[[-0.018 -0.110  0.023 -0.057 -0.117 -0.030  0.056  0.013 -0.061  0.050]
 [-0.013  0.133  0.047  0.090  0.127  0.128  0.018 -0.133 -0.033 -0.037]
 [ 0.081  0.070  0.012  0.198  0.084 -0.123 -0.008 -0.138  0.229 -0.079]
 [-0.051  0.140 -0.042 -0.216 -0.314  0.111 -0.068  0.184 -0.197 -0.063]
 [-0.012  0.055 -0.005  0.200  0.080 -0.041  0.069 -0.191  0.114 -0.025]
 [ 0.052  0.140 -0.012  0.037  0.106  0.078  0.170 -0.013 -0.148 -0.048]
 [-0.044 -0.096 -0.111 -0.116  0.120 -0.091 -0.023 -0.062 -0.006 -0.033]
 [ 0.058  0.216  0.088 -0.049 -0.036  0.040  0.030  0.056 -0.041 -0.041]
 [ 0.068  0.071  0.142  0.109 -0.128 -0.033  0.121  0.086  0.070 -0.156]
 [-0.145  0.095  0.235 -0.079 -0.151 -0.206  0.076 -0.088  0.215 -0.040]
 [-0.161  0.164  0.027 -0.063  0.081  0.112 -0.151 -0.023 -0.085  0.048]
 [-0.042  0.033  0.049 -0.104  0.136 -0.002  0.057 -0.127 -0.033  0.092]
 [ 0.067 -0.018  0.029 -0.041  0.018 -0.012 -0.106  0.139  0.243  0.081]
 [-0.027  0.149  0.030 -0.230 -0.140  0.081  0.119 -0.076 -0.087  0.001]
 [ 0.181  0.007 -0.086  0.035 -0.296  0.111  0.142 -0.090  0.034 -0.022]
 [ 0.008  0.199 -0.018  0.120 -0.030  0.123 -0.010 -0.017  0.136  0.121]]
Find the fourth entry, reading row by row.
Answer: -0.057
The bottom-left entry -> 0.008
Find the 3rd entry on the main diagonal.
Answer: 0.012
The smallest entry in the last column -> -0.156
The entry just left of -0.057 is 0.023
The second entry from the end, reading row by row: 0.136
Find the last entry, reading row by row.
Answer: 0.121
Find the first entry on the main diagonal.
Answer: -0.018
Find the entry directly above 0.112.
Answer: -0.206
Find the bottom entry of the column that holds the smallest entry.
Answer: -0.030
Find the entry just right of the smallest entry.
Answer: 0.111
Find the entry in the top-right corner.
Answer: 0.050
Find the maximum.
Answer: 0.243
Find the entry just left of the smallest entry.
Answer: -0.216
Find the first entry of the largest entry's row.
Answer: 0.067
The third-last entry, reading row by row: -0.017
The second smallest entry: -0.296
Find the largest entry in the first row.
Answer: 0.056
The second entry on the main diagonal is 0.133
The last entry in the row that holds the largest entry is 0.081
The entry just left of 0.080 is 0.200
The entry directly below 0.106 -> 0.120
Find the top entry of the column that holds the largest entry.
Answer: -0.061
The 2nd entry on the diagonal from the top-right corner is -0.033
Find the entry directly below the smallest entry.
Answer: 0.080
Find the entry directly above -0.138.
Answer: -0.133
The entry directly above 0.078 -> -0.041
The first entry of the smallest entry's row is -0.051
The largest entry in the last row: 0.199
Find the entry just right of -0.230.
Answer: -0.140

data =
array([[-19,  -4,  11, -27, -19,  -5,  -7, -10, -11],
       [-16, -10, -11,   8,  -5,  -9, -21,   1,   3],
       [-10,  19,  -8, -24, -21,  10,  -2, -10,  -8],
       [-20, -20, -13, -17, -12, -24, -19,  -8, -16],
       [-32,  -4, -15,  -4, -36, -19, -13,   2,  -8],
       [  7, -18,  -8, -25, -13,  -1, -17, -13, -21],
       [-28,  -9, -13,   1,  -7, -20, -22,  -8, -14],
       [ 13, -39, -11,   4,  -1, -16, -22,  -6, -26],
       [-27,  -2, -14, -23, -15, -20, -17,  -8,  15],
       [-23, -11,   7,  -6, -12,   9, -16,  -5, -16],
       [ 15, -13, -12,  -1, -11, -17, -21, -10,   0],
       [  2, -10,   1, -18, -11, -13, -17, -12,   2],
       [-15, -13, -15,  29,  -9,  -4, -20,   8,   3],
       [-16,  -6,  -8, -28, -23,   0,   2, -11,  -9]])
What is the largest entry in the last column? 15
What is the top-left entry? -19
The 4th-last entry, reading row by row is 0
The entry directly below the smallest entry -> -2
The largest entry in the last row is 2
What is the second entry on the diagonal from the top-right corner? 1
The smallest entry in the first column: -32
What is the entry in the bottom-right corner? -9
The top-right entry is -11
The third entry on the main diagonal -> -8
The bottom entry of the column that holds the smallest entry: -6
The largest entry in the first column: 15
What is the entry in the bottom-left corner? -16
What is the 2nd smallest entry? -36
What is the 2nd entry from the end, reading row by row? -11
The smallest entry in the last row -> -28
The largest entry in the first row: 11
The entry directly below 9 is -17
The maximum: 29
The minimum -> -39
The last entry of the smallest entry's row -> -26
The 2nd entry, reading row by row: -4
What is the 5th entry in reading order? -19
What is the last entry in the row that holds the largest entry? 3
What is the second largest entry? 19
What is the first entry in the row that holds the smallest entry? 13
The entry directly above the smallest entry: -9
The entry just left of the largest entry -> -15

Questions about the table below.
1) What is the entry directly above 15?
2) What is the second entry, reading row by row?
3) What is the entry in the bottom-right corner?
4) What is the 5th entry, reading row by row?
5) What is the fourth entry, reading row by row?
6) What is the bottom-left entry?
7) What is the largest entry?
8) What is the top entry of the column that holds the smallest entry?
[[-38 -10  -4  27  -2  26  39 -14 -10  41  18 -12   2]
 [-31  -2 -12  33   0  29  35 -13 -18  37  20 -19   0]
 [ 12  -2  26 -19  65 -11  -7  -4  25  19 -12  -1 -12]
 [ 36  -4  41   5  46   6  -7  -7  31 -18 -15  -4   8]
 [-35  -7  -7  30  -1  27  37 -15 -13  39  19 -14   2]
 [-17   3 -14   6 -40   7 -54  -5 -12 -15 -13 -17 -31]
 [-13  22 -27  -1 -28   0 -42 -13  34 -34  -6  11  18]
 [-44  -5  -3 -12 -22 -13  10   0 -37 -34 -24 -29   0]
 [ -3 -36  19 -25   1  36  22  34   3  25  20  22  14]
 [-22  -2 -30 -33 -18   2  36   5 -17 -38  -3 -31   2]
 [-42 -22   6  12  -3  24  41 -12   1  42  16  -4   4]
 [-31  -1  -1   7 -33  -1 -36  -1 -37 -16 -26 -25 -24]
 [  7  13 -46  -9 -11  37  32  10 -21  -6  15 -34  -9]]
1) -26
2) -10
3) -9
4) -2
5) 27
6) 7
7) 65
8) 39
